In the rows, zero is written as 128.
A single turn carries every row of the set below to another of its rows. Some are shown first; where does it send the rows asked next?
Q_826: [106 115 117 137 113 137 109 167 176 162 108 111 106 145 109 116 124 105
 138 138 144 117 144 117 151 121 142]
Q_898: [110 109 102 130 107 130 113 152 171 156 106 102 108 142 113 121 121 123
 129 137 138  98 155 108 138 122 141]
Q_215: [115 125 129 112 149 128 150 132 117 146 152 129 128 123  75  90 125  78
 107 125 153 121 148 143 162 106 132]
Q_163: [134 111 143 138 116 148 110 115 114 128 153 100 108 149  97 137 103 117
 149 111 164 153 147  85 108  97 137]
Q_597: [148 110 149 153 103 117 126 107 117 109 136  86 109 155  83 116 112 118
 162 126 169 136 146 107 113 112 125]
Q_62: [105 110 120 150 119 125 107 166 171 157 118 111 116 149 112 107 118  99
 146 123 149 107 159 132 151 126 160]
Q_477: [148 129 120 125 113 126 132 128 122 131 146 112 136 121  82 100 118 129
  62 120 152 118 143 119 143 114 142]
Q_795: [109 104 105 143 112 119 113 151 166 151 115 101 117 146 116 111 114 117
 138 120 144  88 169 123 138 126 159]
Q_358: [ 93 165 164 149 136 123 125 110 135 149 155 161 128 134 130 108 123 119
 121 128 162 100  99 137 127 131 125]
Q_47: [101 169 151 143 123 125 127 106 135 144 145 149 126 124 129 105 127 135
 111 136 152  97  91 124 121 136 111]
Q_585: [121 121 127 130 122 161 105 127  96 139 154  90 121 133 102 110 101  93
 173 108 140 145 135  93 122 107 131]
Q_968: [147 139 129 153 104 106 132  99 175 139 140 110 151 122 117 130 121 137
 195 109 163 156 145 131 138 134 142]
Q_576: [141 131 106 135  91 137 119 120 113 146 141 132 183 139 122  86 117 106
 143 103 138 181 155 128 144 124 145]
Q_760: [124 163 117 134 116 115 129  99 120 156 150 170 102 107 114  71 125 141
 166 136 147 114 110 140 138 131 110]
Q_764: [130 143 117 129 113 121 139 102 165 153 133 109 151 114 115 123 125 116
 214 121 146 151 132 130 149 130 120]
Q_887: [135 109 109 112  99 114 162  88 130 139 123 141 150 152 107 112 138 119
 146 134 152 170 171 122 131 110 111]
Q_610: [131 153 128 145 113 116 111  96 121 161 170 185 112 127 126 101 104 162
 139 112 165 117 124 131 129 114 147]
Q_793: [ 89 160 150 148 143 119 129 102 128 144 163 154 131 125 135 100 120 123
 125 114 156  85 118 138 116 137 132]
Q_615: [130 127 126 105 124 139 134 132 112 157 144 128 137 135  81 113 113 102
  80 132 150 121 124 121 164  94 133]
Q_255: [144 134 118 136  99 123 120  94 163 154 147 114 160 127 130 153 105 150
 177 101 156 149 143 111 133 118 151]
Q_975: [ 97 163 138 142 130 122 130  97 129 138 153 143 128 115 136  98 124 138
 115 122 147  82 111 126 110 143 118]
Q_509: [116 155 107 121 120 128 118  94 108 171 164 177 112 113 129  92 109 148
 155 119 143 105 117 125 132 116 128]
Q_81: [128 138 105 114 109 137 127  97 153 168 140 113 159 120 129 146 110 128
 197 113 140 145 128 110 145 115 130]
Q_698: [133 127 122 132 137 115 148 128 126 122 153 113 129 110  78  77 129 106
  90 113 154 118 165 141 142 126 141]
Q_999: [143 115 102 121  83 111 143  94 106 144 125 128 184 157 114  94 116 111
 153 122 141 145 156 134 147 116 129]
Q_901: [135 125 113 127 106 140 138 114 138 142 140 146 150 133 116 104 138 114
 137 115 148 206 169 115 128 118 127]
Q_709: [135 120 133 144 109 130 121 119  99 119 136  76 123 138  86  90 108  91
 185 122 145 127 133 115 128 121 120]
Q_462: [139 160 138 158 109 103 122 102 134 146 155 177 102 121 112  81 122 155
 149 129 169 126 117 144 134 130 130]

Q_597 goes to Q_163
Q_462 goes to Q_610
Now these:
Q_968 goes to Q_255
Q_62 goes to Q_795
Q_576 goes to Q_999
Q_47 goes to Q_358
Q_215 goes to Q_698

A single turn carries every row of the set below to another of its rows. Some are shown first; where does it send the rows asked next?
Q_429: [145 127 100 134 114 119 110 137 150 117 147 133 151 114 125 164]
Q_548: [100 138 115 139 134 126 126 106 120 155 128 107 127 176 118 119]
Q_292: [139 133 154 129 145 142 128 112 137 126 104 161 121 100 142 153]
Q_451: [130 141 153 137 155 128 133 117 125 123 124 180 122 114 148 148]
Q_794: [118 123 119 127 149 127 114 103 124 120 142 123 129 193 122 119]
Q_688: [152 112 113 118 148 128 159 150  77 122 134 100 112 106 113 129]
Q_839: [152 113 116 113 149 128 155 152  76 120 136  98 112 107 113 130]
Q_387: [103 129 105 140 131 143 118  97 121 148 133 109 144 168 127 115]
Q_211: [113 137 121 136 141 136 121  99 125 133 143 115 140 187 116 120]
Q_96: [106 114 110 148 138 135 130  95 111 123 133 131 145 182 122 119]
Q_519: [145 127  96 142 114 118 117 136 153 119 143 135 149 113 128 162]
Q_850: [135 130 150 110 142 143 110 120 132 141 110 148 126  91 147 146]
Q_443: [154 120 115 111 128 125 143 160  76 132 128  97 107 121 108 135]
Q_464: [157 107 102 111 129 135 144 153  76 124 128 102 126 116 110 120]
Q_984: [149 109 112 134 149 119 160 160  80 110 140 101 118 123 108 131]
Q_587: [125 129 160 129 159 127 122 127 131 118 117 149 118  92 145 158]
Q_24: [165 112  99 114 136 128 150 155  90 128 126 100 111 121 113 118]
Q_427: [151 117 108 125 126 128 155 156  74 135 122 102 110 116 110 133]
Q_329: [146 120 104 120 122 104 134 149 136 132 152 140 168 119 107 140]
Q_353: [125 139 151 119 140 131 116 121 132 142  98 145 105 100 143 151]
Q_570: [122 125 156 137 156 131 128 123 128 120 113 152 123  88 144 158]
Q_849: [116 144 118 146 146 130 122 111 107 122 163 127 132 188 128 130]
Q_859: [ 94 133 124 148 155 123 122 105 128 127 144 110 136 176 124 124]
Q_637: [116 132 152 127 154 140 121 106 129 132 112 142 119  91 149 151]
Q_475: [128 121  87 128 118 103 118 129 146 107 128 142 157 132 109 131]
Q_402: [111 134 111 129 138 137 109 102 130 146 139 103 134 175 127 115]
Q_829: [175 105 119 121 148 123 164 156  92 123 142 121 111 136 115 131]
Q_53: [ 95 137 120 129 131 131 114 107 109 150 132 107 137 174 116 122]
Q_258: [161  98 122 117 137 134 153 152  69 118 144 124 135 127 110 135]
Q_870: [ 96 131 113 134 150 133 124  97 111 134 142  99 135 170 119 114]
Q_588: [119 134 153 123 157 138 120 107 133 133 114 141 115  92 149 151]
Q_930: [173 116 112 121 137 131 158 155  84 113 134 108 114 128 105 131]
Q_376: [147 110 116 125 148 120 151 161  76 107 144  99 121 123 106 132]
Q_94: [ 97 131 112 137 152 130 127  98 114 136 142  98 131 171 120 114]
Q_956: [138 134 159 121 144 143 117 114 132 123 109 160 125 100 140 155]
Q_885: [167 113 113 121 132 136 156 154  76 111 135 110 124 124 103 133]
Q_248: [132 123  89 122 122 101 113 132 151 106 131 140 152 136 109 132]
Q_437: [164 124 110 128 145 121 152 156  77  96 139 132 105 130 119 134]
Q_295: [108 134 118 144 137 139 127  95 120 134 139 118 146 183 116 120]
Q_825: [136 128 142 125 142 141 126 117 137 146 104 151 121  89 149 143]
Q_538: [150 122 103 122 125 101 137 150 143 134 152 139 162 122 108 139]
Q_336: [158 120 111 129 139 127 150 153  66  94 138 134 116 125 117 136]
Q_486: [112 141 113 156 143 133 131 108 103 125 158 131 138 183 128 129]
Q_655: [128 141 159 126 154 130 121 119 118 119 128 179 127 114 146 150]
Q_854: [ 89 129 124 148 151 127 119 103 119 125 145 112 145 172 121 126]
Q_844: [118 133 151 124 133 136 116 117 121 141  96 149 119  94 141 153]
Q_743: [141 121 145 145 145 143 133 111 135 127 114 162 116 109 154 161]
Q_116: [139 122 158 121 144 146 107 115 126 117 125 157 124 111 151 166]

Q_429 goes to Q_248
Q_427 goes to Q_844
Q_794 goes to Q_829
Now these:
Q_839 goes to Q_588
Q_850 goes to Q_402
Q_292 goes to Q_295
Q_849 goes to Q_437
Q_376 goes to Q_587

A single turn carries every row of the set below to another of its rows. Some are shown first; where does it send the rows asked next?
Q_243: [152 140  85  84 162 109 119 102 159 140 189  95 144 103 113 125 116 151
 162 128 181 104 107  97 134 143 111 123  84]
Q_715: [146 148  82  86 120 109 143  94 136 128 154 104 137 122 150 154  86 139
 192  97 164 131 114  89 121 145 112  97 113]
Q_838: [139 101  94 107 134  96 158 163 155 159 156  91 133  74 151 124 101 112
 178 143 122 129 125 111 110 157 141 126 100]
Q_154: [ 96 123 121 152 104  76 123 128 127 146 158  92 149 109 132 140 127 117
 171 181 147 113 110 116 163 167 101 113 124]
Q_253: [143 135 122 124 107  90 149 130 141 158 168  98 136 132 162 153  97 118
 177 122 127 134 152 107 155 163  92  84  86]
Q_980: [118 134 130 144 146 104 169  78 103 186 164 106 157 115 167 125 145 153
 190 141 145 100 115  85 117 126 120 110 146]
Q_552: [155 119 112 126 128  69 172  95 103 162 170  78 140 116 139 114 105 148
 167 123 153  99  80 109 113 147  87  89  95]
Q_145: [114 139 139 112 137 109 136 114 131 158 161 103 155 116 137 106 120 171
 129 145 189  95 114 111  98 103 144 138 118]
Q_282: [130 146 107 155  82 121 137 148 140 190 167  90 135 128 152 123 141 151
 153 130 116 122 147 114 119 119 120 123 112]
Q_135: [114 134 112 139 168 126 125 152 162 159 143  70 132 100 140 138 123 125
 214 138 129 114 129  86 121 155 127 129 107]
Q_308: [ 92 154 137 122 107  78 150 102 139 152 163  77 183 113 110 110 136 122
 150 132 143 114 131 105 139 128 146 139 139]
Q_645: [174 132 100 111 129 123 161  95 125 182 141  92 137 156 129 130 102 149
 173 136 171 130 116  95  93 100 136 129 110]
Q_722: [113 163 106 154 149  74 129 133 148 124 162  86 171 137 114 142 105  98
 184 139 142 123 115  83 146 150 124 120 108]
Q_924: [125 140 137 128 128 115 122 104 135 153 161 123 155 140 131  98  84 139
 178 113 155 100 141  93  95 131 135 155 135]
Q_692: [123 103  94  93 101 114 169  83 162 185 187 109 185 124 146 149 127 126
 158 147 156 102 106 104 135 118 114 105 120]
Q_404: [142 124  94 146 138 123 165 131 147 183 122  74 125 114 161 110 108 128
 177 153 148 119  86 131 158 146 133 135 108]
Q_184: [136 118 100 122  97  88 122 113 150 140 188 107 129  95 144 125 130 151
 174 172 138 115 126  71 164 119 144 154 120]
Q_89: [170 128  99 118 142 121 149  88 122 183 145  83 136 150 133 118  95 139
 175 133 170 143 123  83  94 107 141 127 112]
Q_421: [100 152 137 110 112  77 148 103 148 155 176  82 181 118 113 115 135 108
 150 130 148 109 126  89 137 129 145 135 147]
Q_30: [132 106 115 105 156 142 152 134 132 164 185 113 139  99  98 138 120 145
 149 136 173 123 115  66 129 119 111 126  90]
Q_250: [106 133 113 104 152 119 166 116 151 153 175  88 167 104 157 141 138 157
 125 149 197 110 110 120 116 121 141 109  98]
Q_563: [162 137  76 104 144 134 168 125 136 172 123  94 125 114 176 146  99 143
 176 139 157 114 100 113 143 149 119  97 109]
Q_656: [169 147 130 143 146  65 122 128 136 162 164  69 164 114 150 131 159 148
 161 132 137  96 122 118 130 158 124  94 134]
Q_38: [112 104 120 134  78  99 113 127 126 161 180  95 123 119 140 145 133 155
 162 164 169 110 119 129 140 144  96 124 135]
Q_169: [135 110 113 129 130  99 128 112 131 189 152  49 167 117 129 120 118 134
 163 133 155 156  89 107 142 151 155 113  67]
Q_820: [144 130 118 121 113  92 149 129 133 159 163  93 154 131 164 165  95 122
 178 134 132 138 142 115 160 172  94  86  86]
Q_767: [104 127 102 119  93 105 144 118 136 136 201 111 137 113 155  97 104 141
 203 152 156  94 120  79 108 138 104 150 119]

Q_838 goes to Q_30
Q_656 goes to Q_552
Q_722 goes to Q_715
Now these:
Q_282 goes to Q_169
Q_645 goes to Q_308
Q_421 goes to Q_253
Q_145 goes to Q_154
Q_38 goes to Q_404
Q_243 goes to Q_767

